One turn or mirror swaps these rows in pairs. Which row does each one swap with?
The rows were stretched afterwards, more along some directions than others.
miv: [-13.6  17.2  24.0  -9.3  -0.1 -13.5   4.6   9.7  -2.8  -8.3   8.4  11.3
  12.9   7.8 -13.0  -2.4]
luk: [ -6.2  25.6   3.1 -20.6  10.7 -19.9 -12.3   6.6  -7.3   9.2  16.9  13.7
  -9.4  -5.8   2.3 -18.9]
fimo: [  3.7 -11.5   8.2  -2.5 -17.5  -3.6  -0.4  16.1   8.9  -7.6  -5.6   3.4
  -7.4  -6.2  11.2  -0.7]
rut: [-26.3   7.8 -23.2   9.8  25.1 -13.0   8.0  -0.5 -21.9   4.8  17.5   6.0
  -2.6 -16.6 -15.9   9.2]
relo: [  1.5 -17.5   6.5   9.6 -10.1  20.4  14.3  10.3 -23.1 -15.0   0.7 -10.1
   3.3  -8.5  -2.4   0.1]
gidi: [ -4.0 -17.0   7.4   4.9  -7.0  19.5  10.9   5.1 -21.1  -9.5   3.1 -11.9
   3.9  -8.9   3.2  -2.1]
bemal: [ -0.2 -12.9  10.8  11.8 -14.4  18.3  18.5  12.5 -21.4 -11.8  -5.3  -4.9
   7.3  -8.4  -2.3  -9.1]
tenez: [-17.5  14.7  11.3  -2.4  14.2 -18.2   3.9   0.1  -2.8 -10.5  29.5  20.3
  14.2  16.5   1.8  -5.6]
Vilib: [ -5.2  -6.9  -2.3  -5.4  -9.5  14.5  -3.8  12.8  -8.7  -5.7   3.0 -22.8
  -2.5   0.9   4.2  -2.8]
toriv: [ -6.5  -9.2  -4.2  20.3  21.1  -9.4   6.5 -14.0 -19.7   9.1  11.8   1.5
 -12.9   2.4 -11.3  13.4]
dep: [  5.8 -18.9  21.2   5.5  18.7  -8.3  -0.9  -2.7 -15.2  19.6  28.9   0.4
  -4.5  29.6   5.3  -5.1]
dogen: [-13.2   7.2  -9.5 -23.9   5.7   6.6  -8.4  15.1  -3.7  19.0  11.7  34.4
 -19.3  -7.4   6.9 -22.0]
mun: [-10.3 -18.8 -14.8  22.2  -6.8  11.5   1.0  -6.1 -13.6  -9.5   2.1   6.0
  -8.9  -1.2   0.7   7.2]
Debup: [-14.4  13.0  26.9 -24.5  -9.5  -1.5 -16.9  32.5 -11.5  15.6  18.5  14.7
   0.5  13.0   2.1 -32.3]
taza: [-15.4  19.6  26.0  -5.4   7.4 -18.2   4.4   9.1  -3.4  -6.9  20.7  18.5
  14.2  17.1  -5.7 -14.0]
Galiv: [-15.0  -4.4 -13.1  15.8  22.9 -11.2   7.2 -12.5 -20.9  10.4  11.5   5.6
  -9.6  -5.7 -12.8  11.7]
Tok: [  1.0  13.3  -2.1 -29.2   8.9  14.7  -6.1  17.1 -17.9   4.3   3.9  11.5
  -5.6   2.3 -18.5 -34.8]
Teve: [  3.8 -18.6  20.1  20.6  12.5  -5.7   5.5  -8.7 -17.9  11.4  15.8  -4.9
  -5.3  22.3  -1.8   1.7]
Niv: [ 20.5   2.1   8.8 -17.9  -3.6  -6.5   2.0   6.8   5.9 -28.1   0.8 -17.4
   8.8   2.9 -11.6  -4.6]
big: [  6.5  17.4  10.6 -24.2  12.6 -17.5  -3.9   7.2  -7.0   5.6  17.6  17.5
  -6.2  -5.0  -1.4 -21.9]
soze: [ -2.8 -11.7   1.4 -12.1   5.8   1.6   0.4  38.3 -10.0   7.9   7.4  -7.1
  -2.7   5.8 -24.4  -3.2]
sebi: [ 18.5  -5.7   8.7 -12.9 -14.3  -3.5  -1.7  13.3  11.9 -21.9  -5.5 -10.1
   2.7   3.4  -5.7  -1.3]
zif: [  2.2 -17.0 -15.3  -7.8  10.9   2.1  -3.0  27.5 -10.1   6.7  10.3  -7.7
  -8.0   8.8 -27.0   2.1]
rizog: [  0.3 -15.4 -22.4  -2.4   3.3  16.2  -0.9 -14.8  -8.3 -12.9   8.9  20.4
 -15.1   8.2  -6.1   1.6]
pepoz: [-30.6   6.2 -26.6  10.1  22.0  -8.7   8.3  13.0 -23.3   7.3  17.6  19.8
  -9.4 -17.9 -15.6   6.4]
Vubuk: [-26.1   6.0 -22.2   9.6  20.8 -10.9   9.5   0.9 -20.0  14.2  16.2  13.7
  -9.8 -13.5 -13.7   7.4]
lemuz: [ -4.3   7.0  -0.6 -36.2  12.6  15.3  -8.1  14.4 -13.4   9.5  11.5  22.6
  -9.9  -2.1  -9.5 -29.2]
roz: [-10.3  25.0  -4.7 -28.8   7.6 -13.0 -21.4  12.3  -1.9   5.3  10.4   2.7
 -13.4  -1.9   1.6 -20.3]
bol: [-32.4  12.8 -16.5   3.5  14.3 -15.8   6.3  23.0 -18.8   8.0  24.3  21.9
   0.2 -14.4 -11.0   0.4]
ger: [  1.0  -8.9   5.9 -14.5   1.1  -0.7   3.9  28.8  -2.3   5.0   3.7 -13.3
   2.7   9.8 -24.6  -1.7]
ner: [ -6.9  12.7  31.2 -16.3  -0.2 -15.4   2.1  25.0   0.4  -3.3  11.9   6.5
  12.4  12.2 -14.3  -8.0]
vek: [ -3.5  13.9  -1.2 -36.6  12.7  13.2  -7.3  20.5 -16.7   8.2  12.2  27.4
 -11.3  -1.7 -14.0 -32.5]
buz: [ -3.0   2.8  25.2 -17.6  -0.8 -11.5   2.6  27.4   0.2  -1.0   6.5  -4.8
  13.8  11.1 -19.1  -7.3]
Sovel: [  4.6 -10.8   8.1 -20.1   6.5  -2.6   0.8  32.3  -2.5   7.0   6.2  -5.1
   3.0   7.3 -25.2  -5.3]
Faf: [ -9.2  -0.7  40.3 -15.7 -14.3   0.0  -2.2  23.6 -20.3  14.1  26.3   9.6
   4.8  13.8  14.8 -23.9]
Soz: [  1.1 -15.5  13.6  15.5  10.6  -3.6   4.6  -9.7 -18.9  14.2   8.0  -2.1
  -9.1  10.8  -9.6   9.7]

Swapped with rizog: Faf
Swapped with roz: fimo
Swapped with big: Niv
Swapped with gidi: lemuz
Swapped with luk: sebi

